Questions about the row below.
1) The 2nd entry from the left?
2) The third entry from the left?
3) The last entry?
[133 133 117 152 116 133]
1) 133
2) 117
3) 133

grid =
[[143 127 151 120 137 140 133 116 143 125]
 [127 120 131 141 127 132 143 126 112 155]
 [135 132 130 148 115 142 123 121 133 151]
 [104 123 133 150 119 143 126 131 128 128]
 [142 109 151 133 118 141 129 136 129 127]
 [141 112 128 118 138 108 128 145 129 118]
 [120 116 123 146 116 133 129 140 113 146]
 [153 122 146 119 127 118 127 124 142 123]
 [127 118 144 149 111 110 130 127 132 125]
 [153 124 138 110 128 123 123 130 138 114]]
Read off the largest entry in the last row.
Answer: 153
The fifth entry from the end, reading row by row is 123
The third-last entry, reading row by row: 130
Read off the third smallest entry.
Answer: 109
The top-right entry: 125
The entry directly below the smallest entry -> 142
Read off the top-left entry.
Answer: 143
Read off the first entry in the row that holds the smallest entry.
Answer: 104
The second entry on the main diagonal -> 120
Read off the entry in the bottom-right corner.
Answer: 114
The largest entry in the first row: 151
The entry directly below 108 -> 133
Read off the entry directly above the smallest entry.
Answer: 135
Read off the largest entry in the last column.
Answer: 155
Read off the second entry in reading order.
Answer: 127
Read off the 2nd smallest entry.
Answer: 108
The entry directly below the largest entry: 151
The fourth entry, reading row by row -> 120
The entry just right of 108 is 128
The fourth-last entry, reading row by row: 123
The entry just right of 149 is 111
Read off the third entry on the main diagonal.
Answer: 130
Read off the smallest entry in the first row.
Answer: 116
The first entry in the row that holds the largest entry is 127
Read off the last entry of the smallest entry's row.
Answer: 128
Read off the 5th entry in reading order.
Answer: 137
Read off the smallest entry in the last row.
Answer: 110
Read off the second entry on the diagonal from the top-right corner.
Answer: 112
Read off the entry just left of 114.
Answer: 138

Questions about the matrix below. Counting starts at 0.
1) Read off the bottom-left entry.
2) Read off the minimum.
3) Read off the entry directly above the largest entry.
4) Read off the entry at row 0, column 2.
5) Read off the entry just left of 127.
6) Read off the entry in row 2 and column 0.
7) Read off the entry just right of 154.
8) Read off the entry in the bottom-right corner.
[[131 122 130 131 128 129 132 128]
 [135 143 123 142 119 122 150 144]
 [124 132 126 132 125 122 136 130]
 [126 120 133 133 142 138 120 126]
 [136 147 118 148 117 120 154 148]
 [126 129 128 128 129 127 128 128]]
1) 126
2) 117
3) 120
4) 130
5) 129
6) 124
7) 148
8) 128

W = [134 139 136 105 133 121 118 117 136 137 104 123 117 136 134]
The entry just left of the largest entry: 134
The smallest entry is 104
The entry just right of the smallest entry: 123
